rotation steps, each row followed by its count of steps:
The counts run from 0 to 582.
[ 1.70 -0.35  1.52  0.55  4.44 -2.15  1.84  1.56 -2.34  1.25 -2.23 -2.10
 -0.53 -5.76  1.06  5.09  5.17  1.91  0.32  0.54 -0.06  0.41 -3.40 -2.31
 -2.17  0.86  1.53  1.06 -0.69  1.21 -2.04  2.22 -0.96  2.26  1.30] -> 333
[-1.80 -5.64  2.63 -3.68  1.89  1.83  2.25  0.78 -1.62  4.43 -2.67 -2.28
  1.04 -1.73  0.20  0.55  2.91 -0.39  0.48  1.30  1.63 -0.97 -2.37 -3.13
 -1.15  0.06  0.67 -0.82 -0.52  1.41 -5.21  0.91 -1.75  2.19 -3.14] -> 569
[-2.79 -0.60  4.15 -4.17  3.62 -4.33 -0.67  0.74 -0.61 -0.95 -3.17  0.12
 -0.66 -2.72 -1.83  0.24  3.32  0.87  1.26 -1.93  2.75  0.42 -4.14 -2.22
  2.78  3.19 -2.78 -2.39  3.24  0.99  1.08  2.46 -1.87  2.06  0.85] -> 362
[ 4.17 -2.75  1.52 -2.12  0.58 -0.43  1.87 -0.24 -5.52 -1.38 -1.46 -1.55
  2.28 -3.85  3.15  0.76  3.73 -1.45  1.46  0.19 -1.06  1.03  2.27 -2.66
  2.05  0.27 -0.70 -2.99 -1.11 -3.01 -1.30  2.44  0.25  1.73 -4.04] -> 540
[ 4.46  1.28  0.94 -1.89 -1.78  1.43 -1.87  3.68 -0.74 -2.65 -0.55 -1.25
  3.00 -0.68  3.22  2.93  6.28  1.01  0.73 -1.20  1.14 -0.11 -2.04 -2.14
 -3.90  1.75  1.43 -2.80  2.98 -0.77 -1.60 -0.82  2.18  2.12 -2.58] -> 519
[-1.18 -2.13  2.84 -1.97  5.76 -0.92  2.78 -2.38 -3.12  0.56 -1.54 -2.97
 -1.58 -6.15 -2.91  1.32  2.18  0.48 -0.32  1.03  0.48 -0.76 -1.97 -2.80
  2.21 -0.49 -0.52 -0.63 -1.56  0.80 -0.19  2.90 -2.90  1.52 -2.94] -> 458
[-1.42  0.27  3.73 -2.77  4.35 -1.67  0.73  1.94 -0.66 -1.83 -3.04 -2.77
 -0.10 -2.06  1.04 -1.24  3.12  2.14  0.79  0.59 -0.15  2.43 -0.93 -2.30
  3.08  0.97  0.80 -4.07  2.56 -1.33  0.81  3.86  2.56  1.94 -4.44] -> 133
[ 1.74 -2.39  2.06 -4.13 -2.09  1.51 -1.11 -0.88 -2.29 -4.30 -1.70 -0.46
  2.43  0.02 -3.10 -1.68  3.90 -1.52  0.66 -2.69  1.90 -3.47 -2.53 -3.16
  0.63  1.52 -2.05 -2.81  2.17 -0.08  1.61 -0.45  0.33  1.76 -4.95] -> 279
[-1.21 -1.32  4.56 -4.61  3.09 -3.77  0.15  0.61 -1.81  1.04 -1.02  0.36
  0.39 -2.33  0.27  1.00  3.37  0.68  1.20 -0.96  1.39  0.85 -1.80 -0.60
  3.83  3.64 -2.56 -2.95  2.37 -0.08 -3.23  2.15 -4.04  2.58  1.61] -> 354
[ 5.40 -0.05  0.76  1.50  2.64  1.17  2.40  0.47 -5.57 -0.74  0.29 -1.97
  1.60 -3.38  0.85  3.79  5.31  3.29 -0.87  2.18 -0.58 -1.98 -1.44  2.35
  0.75  0.09  1.78 -1.87  0.08 -1.98 -1.90  1.03 -1.08  1.78 -3.67] -> 429
[-3.40 -1.85  2.87 -4.97  1.28  1.95 -0.36 -0.32 -0.60  0.99 -1.05 -1.71
  0.93 -2.32 -1.16 -1.02  2.06 -0.68  1.31  1.33  3.20 -0.07  0.76 -3.05
  1.92 -0.13 -1.98 -5.08  1.87 -0.19 -0.29  0.32 -0.95  1.18 -7.19] -> 264
[ 2.60 -0.49  0.00 -1.98  0.80  1.76  1.10  2.02 -3.59  0.37 -1.42 -1.81
  2.04 -3.34  4.49  0.96  4.10  0.42  0.75  3.18  0.09  1.88  1.51 -2.50
 -0.53 -0.28  1.07 -3.97  0.09 -2.98 -1.10  1.32  1.99  0.78 -6.57] -> 532
[ 5.25  1.74 -1.51 -1.04  1.87  1.83  0.97 -0.72 -3.81 -2.89  1.55  0.22
  0.68 -3.54 -1.69  3.10  5.56  1.77 -1.89  0.62  0.36 -4.50 -4.76  0.40
 -0.81  0.20 -0.56  0.29 -0.03 -1.11  1.19 -0.47 -2.80  0.58 -2.37] -> 197
[ 3.61  0.38  0.41  0.50  3.64 -2.89  1.90  1.69 -3.71 -1.98 -2.95 -1.25
 -0.04 -5.07  0.82  4.01  5.45  1.80 -0.45 -0.65 -0.57  0.36 -4.68 -2.01
 -0.87  1.34  1.06  1.30  0.00 -0.66  0.60  2.87  0.02  1.69  1.65] -> 326
[ 1.54 -0.93 -1.19 -4.60 -0.58  1.03 -0.02  0.87 -3.48  0.94  0.81  2.88
  1.92 -1.97  0.68  2.14  5.24 -1.01 -0.53  1.14  2.88 -2.33 -4.10  0.13
 -0.67  2.65 -3.74 -0.42  1.07 -0.46 -2.27 -1.78 -5.66  0.46 -0.22] -> 79
[ 2.20  2.55 -1.33 -2.46  4.09  1.04  2.12  2.99 -1.38  0.28 -0.41 -0.48
  0.12 -2.46  2.78  1.51  5.30  3.08 -2.39  3.29 -0.52  0.47 -5.12 -0.09
 -0.88  0.17  1.48 -0.37  0.65 -1.63 -1.54  2.28 -0.24  0.50 -2.79] -> 212
[ 3.28  0.12  0.64 -0.71  5.28 -0.16  3.01  1.04 -2.32 -1.63 -2.16 -2.86
 -0.45 -4.30  0.17  2.21  4.57  2.63 -1.14  0.63 -1.74 -0.53 -4.40 -2.37
 -0.50 -0.78  2.73  0.86 -0.72 -0.16 -0.02  3.39  1.34  1.62 -2.65] -> 328
[-0.01 -5.19  3.34 -3.06  0.74 -0.05  1.70 -1.03 -4.59 -1.52 -3.76 -1.57
  2.32 -0.59 -2.11 -2.54  3.17 -0.34  1.51 -1.00  1.24 -2.03 -2.15 -1.51
  4.23  0.82 -1.11 -2.95  1.78 -0.83  0.29  1.85  0.01  2.03 -4.74] -> 47
[ 1.18  2.01  0.51 -3.50 -0.22  2.60 -1.59  0.84 -1.93 -1.90  0.90  0.41
  2.05 -0.27 -1.31  0.14  4.38  1.36 -0.04  1.77  3.51 -2.68 -2.48  1.54
  1.31  1.26 -2.04 -4.44  4.24 -1.24  1.09 -1.82 -1.40  0.35 -6.64] -> 393
[-1.13 -0.34  4.06 -4.31  5.49 -0.31  1.72  0.00 -1.22  1.21  0.62 -1.57
 -0.20 -2.74 -0.74 -0.04  2.52  2.47 -0.15  2.12 -0.16 -0.49 -0.77 -0.06
  4.69  0.14 -0.14 -3.44  0.66 -0.71 -3.67  2.92 -3.59  2.08 -3.77] -> 350
[-2.67 -3.27  2.65 -4.92 -0.68 -0.04 -1.38 -0.18 -1.80  1.12 -1.46  0.06
  1.81 -2.87 -0.16 -0.32  2.80 -2.71  2.62 -0.23  3.95  0.12  1.21 -3.66
  0.70  1.90 -4.01 -4.92  2.65 -0.10 -1.09 -0.72 -2.45  1.45 -2.99] -> 266
[-1.28 -3.92  1.83 -1.03  1.52 -0.28  1.57 -0.75 -3.78 -2.05 -4.95 -1.83
  0.59 -2.05 -4.00 -0.99  2.92  0.66  0.43 -0.34  2.37 -3.28 -5.22 -1.62
  2.28  0.80 -0.31 -1.46  1.73  0.35  2.69  1.01  0.95  1.07 -4.12] -> 53
[-0.81 -2.51  4.58 -6.24  1.79  1.10 -0.35  0.93  0.82  0.25 -0.01 -1.36
  1.51  0.85 -1.95 -0.89  3.64  0.83  0.05 -1.97  1.86 -2.20 -4.53 -2.24
  0.14  1.65 -0.02 -1.59  2.30  1.62 -4.84  0.45 -2.77  3.54 -1.60] -> 475
[-2.65 -2.39  2.56 -3.93 -0.95 -1.29 -1.92 -0.90 -2.47  0.68 -2.01  0.61
  1.04 -3.52 -0.32  1.00  2.85 -2.23  3.02 -0.07  4.71  0.21  0.62 -2.69
  1.40  2.90 -4.58 -4.57  2.82  0.38  0.45 -1.13 -3.07  1.29 -2.07] -> 267
[ 0.12 -0.58 -2.95 -2.50  0.75  2.10  1.93 -0.35 -3.92 -1.11 -2.41  0.37
  0.35 -4.19 -1.17  0.35  3.92 -1.46 -0.99  2.22  2.42 -2.40 -3.97 -2.98
 -0.69 -0.21 -2.63 -0.67 -0.01 -0.63  4.00 -0.64 -1.24 -1.37 -5.85] -> 183
[-0.97 -2.07  3.55  0.09 -0.62  0.13 -0.62 -0.59 -3.69  0.63 -1.12 -0.80
  1.79 -1.79 -3.43  2.52  3.88  2.22  2.13  0.22  4.73 -4.01 -2.79  1.79
  1.58  2.22 -1.08 -3.92  4.25  1.17 -0.13 -1.90 -2.09  1.68 -2.78] -> 160
[ 1.64 -0.53 -1.77 -0.75 -2.48  2.11 -0.87  2.66 -2.74  1.23 -1.67  0.59
  2.27 -3.11  2.17  3.83  5.97 -0.57  1.00  1.57  3.66 -1.60 -3.13 -1.85
 -5.03  1.96 -0.90 -0.90  1.61  0.02 -0.82 -3.16 -0.87  0.52 -2.15] -> 296
[ 0.40  3.34 -0.54 -3.79  0.65 -0.39 -2.28 -1.10 -1.05 -3.07  1.20  1.12
 -0.69 -5.12 -2.25  2.51  4.09 -1.19  0.16 -0.07  3.35 -1.08 -0.59 -2.40
  0.01  1.63 -4.90 -3.12  2.53 -0.11  3.78 -1.86 -3.08  0.33 -2.59] -> 500
[-1.00 -2.89  2.99 -0.31  2.02 -2.16  1.58 -0.79 -5.51 -0.94 -3.74 -0.84
  1.03 -2.24 -2.07 -0.45  3.07  1.29  1.39  0.72  2.50 -1.70 -2.08  0.93
  5.33  1.84 -1.76 -3.45  2.53 -0.71  1.99  1.51 -0.89  1.22 -3.59] -> 45
[-1.76 -0.57  5.98 -2.44  3.79  0.34 -0.43  1.55  0.74  0.09 -1.53 -3.92
  0.03 -1.55 -1.98  0.31  3.43  3.67  0.95 -0.03  1.39 -0.61 -2.31 -1.50
  0.62  0.23  2.50 -3.42  2.67  1.61 -2.54  2.24  1.53  3.84 -4.08] -> 249
[ 4.28 -3.21  2.82 -0.47  2.27 -0.62  2.47 -1.08 -5.83 -2.66 -2.19 -2.70
  1.50 -3.26 -0.04  0.19  3.14  0.30  0.40 -0.49 -1.54 -0.31  0.44 -1.27
  3.63 -0.25  0.67 -2.07 -1.14 -2.14 -0.35  2.96  0.36  2.17 -4.11] -> 546
